(in the rows, 128 means zero)
First come named moves, each a turn or a mirror, each shown by rows before and after it. For each pair of rows after them, which moves, in which order, take the first row to the second? The first pair is done for you.
move j30:
[122 119 163 113 122 125  93 141 177 136 124]  ->  [122 118 163 114 123 124  92 144 178 136 126]
[109 145  98 112 124 113 131 143 125 120 107]  ->  [118 113 129 169 129 129 123 122 116 131 107]
[143 133 158 132 164 138 116 150 137 137 124]  ->  [140 144 148 110 163 133 119 156 141 135 124]
[151 131 124 136 124 124  67 125 139 148 141]  ->  [147 140 116 120 123 120  68 132 140 145 142]
move j180:
[132 149  84 106 113 138 165 159 113 113  97]  ->  [140 151  77 101 111 138 151 155 106 116  99]
[128  92 162 149 154 147 100  63 112 135 135]  ->  [114  94 175 154 157 148 124  69 123 129 133]
[109 108 150 177 132 151 170 110 100 120 116]  ->  [142 108 117 162 122 145 106  95  70 141 126]
[106 103 157 181 116 135 168 132 137 113 123]  ->  [149 103 110 161 102 126  81 114  98 145 136]
move j410:
[ 96 145 101 101  89 101 139 158 163 122 127]  ->  [101 143 101 125  84 105 138 171 155 121 119]
[165 148 134 104 162 132 109 130 109 133 127]  ->  [141 143 146  82 164 128 127 114 133 129 138]
[116 125 154 169 117 122 143 158 168 127 116]  ->  [149 139 134 177 119 128 112 169 138 135 110]
move j150:
[134 118 125 117 128 124 108 123 124 120 116]  ->  [123 109 133 126 122 123 115 125 136 118 117]
[111 103 125 167 132 121 192  94  87  87 100]  ->  [139 131  98  77 155 110 147  69  78  98 120]
[111 173 123 114 142 126 181 153 133  98 101]  ->  [109 177 120  85 146 118 165 141 145 104 112]

Each pair is 2 to 3 moves apart.
[158 154 144  99 137 123 107 169 134 143 146]  ->  [147 138 154 155 123 130 127 185 132 137 133] | j410, j150, j410
[107  85 142 153  90 120 111 112 167 138 141]  ->  [145 100 119 168  90 128  77 127 130 151 132] | j410, j410
[125 115  94 122  95  99  95 109 121 131 132]  ->  [133 132 113 156 132 124 161 125  86 107 103] | j180, j150, j30
[140 130 183 174 160 147 125 141 107 128 119]  ->  [127 135 193 140 176 146 143 124 124 123 128] | j180, j410, j180
[109 170 137  87 127 108 104 107 122 120 136]  ->  [102 136 172 176 116 126 120 113 126 123 123] | j410, j30, j410
[176 178 104  82 166 120 109 143 108 123 132]  ->  [121 161 154  89 164 116 170 153 175 105 136] | j180, j150
[105 116 103  91 149 115 126  78 112 131 153]  ->  [ 70 122 102 122 122 107 172 131 136 112 133] | j410, j410, j30
[121 115 169 157 151 130 132 109 129 132 128]  ->  [115 119 172 134 154 124 129 104 146 132 139] | j150, j150, j410
[135 132 111  98 120 123  87 150 131 140 125]  ->  [112 114 163 146 132 138 145 151 150 126 113] | j180, j30
[114 125 139 143 130 122 170 112 128 124 124]  ->  [138 130 116 113 119 109 105 102 127 146 140] | j410, j180, j150
[146 119 125 139 130 141 108 111 110 143 128]  ->  [121 118 149 129 142 140 151 106 136 128 129] | j410, j180
[138 161 106  83 119 115  96 152 155 125 131]  ->  [171 125 141 160 138 144  79 116 119 143 126] | j30, j150
[147 134 132 177 122 143 103 152 122 139 119]  ->  [125 144 160 155 150 149 157 150 147 117 117] | j410, j180
[168 133 162  82 164 136  74 101 134 152 147]  ->  [124 147 131  53 115 105  93 147 177 138 146] | j150, j30, j180
[127 116 128 187 143 133 184 147 133 122 124]  ->  [148 146 101  80 177 124 155 108 123 127 148] | j150, j410, j180
[121 119 106 145 126 146 164 100  68 123 129]  ->  [106 129  99 114 122 136 179 105  84 111 131] | j30, j410, j410
[144 124 125 198 127 124 129 139 126 141  83]  ->  [110 129 157 130 145 112 148 121 197 133 108] | j410, j150, j180
[105 107 168 104 151 135 145  89 121 135 124]  ->  [133 109 139 117 143 141 107  88  82 149 118] | j150, j180
[162 130 169 162 157 172 130 143 146 131 111]  ->  [165 168 138  98 165 161 134 160 147 122 112] | j410, j30, j180
[ 88 111 141  73 138 127 180  90 145 122 129]  ->  [ 85  93 130  81 114 118 157  79 150 132 137] | j180, j410
[120 161 123  98 144 135 173 121 146  98 117]  ->  [119 127 158 159 142 145 173 106 147 107 117] | j150, j30
[167 139 187 142 161 149 139 128 147 118 119]  ->  [144 138 188 121 148 135 144 135 179 116 127] | j150, j30, j150
[119 142 154 104 152 128 154 113 162 116 139]  ->  [147 144 150 135 167 142 152 108 116 116 125] | j150, j150, j30
[110 156 152 126 139 122 123 132 147 119 130]  ->  [111 140 150 155 122 120 110 134 144 127 129] | j180, j150
[142 167 118 101 134 138 140 192 137 124 123]  ->  [122 145 131  99 114 127 123 184 177 133 140] | j180, j150
[122 107 131 137 105 121 121 103 136 146 139]  ->  [115 118 119 151 100 122 146 128 125 132 123] | j30, j150
[126  88 136 160 123 129 102 107 129 133 136]  ->  [146 117 122 121 159 138 115  95  93 123 130] | j180, j150, j410
[138 133 172 134 180 143 159 107 130 117 133]  ->  [162 137 144 109 176 135 111  93 110 135 144] | j150, j180
[156 142 118  70 178 143 125  78  89 138 143]  ->  [134 123 167 121 190 156 176  78 107 128 136] | j30, j180
[143 120 129 173 111 134  98 170 114 139 119]  ->  [111 116 144  75 136 116 114 105 153 137 155] | j410, j410, j410
[119 138 177 118 137 146 163  84 143 152 134]  ->  [105 116 170 151  99 136 146  94 154 160 137] | j180, j30, j150
[115 112 119 168  97 109 143 143 172 123 140]  ->  [138 140  84 151  93 105 124 168 149 125 134] | j410, j30
[139 141 133  69 158 101 139 161 101 144 137]  ->  [125 100 183 143 159 120 166 146 112 145 131] | j180, j410, j30
[124 122 194 183 133 149 130 165 172 121 122]  ->  [155 170 168  99 196 158 145 141 124 110 120] | j150, j410, j180
[126 122 162 140 123 123 132 141 172 139 137]  ->  [139 152 110 112 108 112 115 164 144 135 128] | j180, j150, j30
[128 174  87  59 110 105  90 190 158 116 122]  ->  [128 103 208 199 157 153 146 140 164 120 113] | j30, j410, j180
[123 131 142 107  97 136 124 190 160 109 155]  ->  [140 113 157 160  98 146 112 180 143 119 149] | j410, j30
[157 141 167 110 157 148 103 145 131 145 144]  ->  [133 119 185 144 144 150 129 150 150 139 141] | j410, j180, j150
[123 129 164 102 145 121 129 129 157 135 137]  ->  [117 131 162 115 131 118 143 152 163 128 131] | j410, j30
[136 101 126 163 140 143 120 126 120 147 171]  ->  [135 103 126 142 138 139 108 118 129 152 179] | j150, j150
[126 101 175 133 151 147 142  97 152 134 138]  ->  [163 116 144 143 159 155 119  99  97 140 125] | j150, j180
[109 137  95  73 106 111  57 141 163 141 154]  ->  [ 77 134 138 152 104 128 143 198 183 107 117] | j180, j410
[106  71 138 166 114 125 115  68 124 154 137]  ->  [ 95 138  74  64 100 100 121 118 130 131 131] | j410, j30
[133 130 210 109 166 132 122 143 212 134 141]  ->  [154 181 155 104 144 123 109 213 184 124 115] | j410, j410, j30
[ 91 104 114 162  91 126 144 144 129 124 123]  ->  [135 120  98 158 123 142 121 131  74 130 116] | j150, j30
[154 143 115 109 144 135 109 129 105 125 120]  ->  [113 128 138  97 143 131 149 114 145 114 130] | j410, j410
[131  98 104 132 109 102 110  87 115 140 136]  ->  [119 107 100 108 107  96 124  91 128 134 138] | j410, j30
[135 140 169 112 118 109 107 155 210 157 150]  ->  [195 156 116 116 137 123  66 135 113 167 139] | j150, j180, j410
[140  98 149 136 141 123 104  99 133 143 137]  ->  [132  98 161 162 140 131 128 119 136 136 124] | j180, j410
[ 78 134 128  94 110 130 144 140 188 107 139]  ->  [ 90 105 117 175  79 141 127 154 155 117 122] | j180, j150
[153 139 157 170 109 139 133 123 141 139 127]  ->  [173 169 130 121 126 135 117 122 120 138 128] | j150, j30
[ 70 138 116  78 114  97 181 133 143  97 131]  ->  [ 91 109  88 123  58  86  94 142 136 133 140] | j410, j180, j150
[ 99 118 152 128 137 123 179  87 127 111 128]  ->  [133 153 129 109 158 131 167 104  92 108 117] | j410, j150, j180
[103 105 178 152 128 132 143 125 171 119 138]  ->  [141 126 161 186 133 146 127 162 129 120 116] | j410, j410, j180
[115  85  86 175  95 139 113 113 134 140 161]  ->  [ 94  91 114 179 111 145 166 125 153 121 153] | j410, j180
[143  91 135 145 126 127  76  91 122 155 142]  ->  [ 93 139 131  77 132 111 158 137 167 114 132] | j180, j30
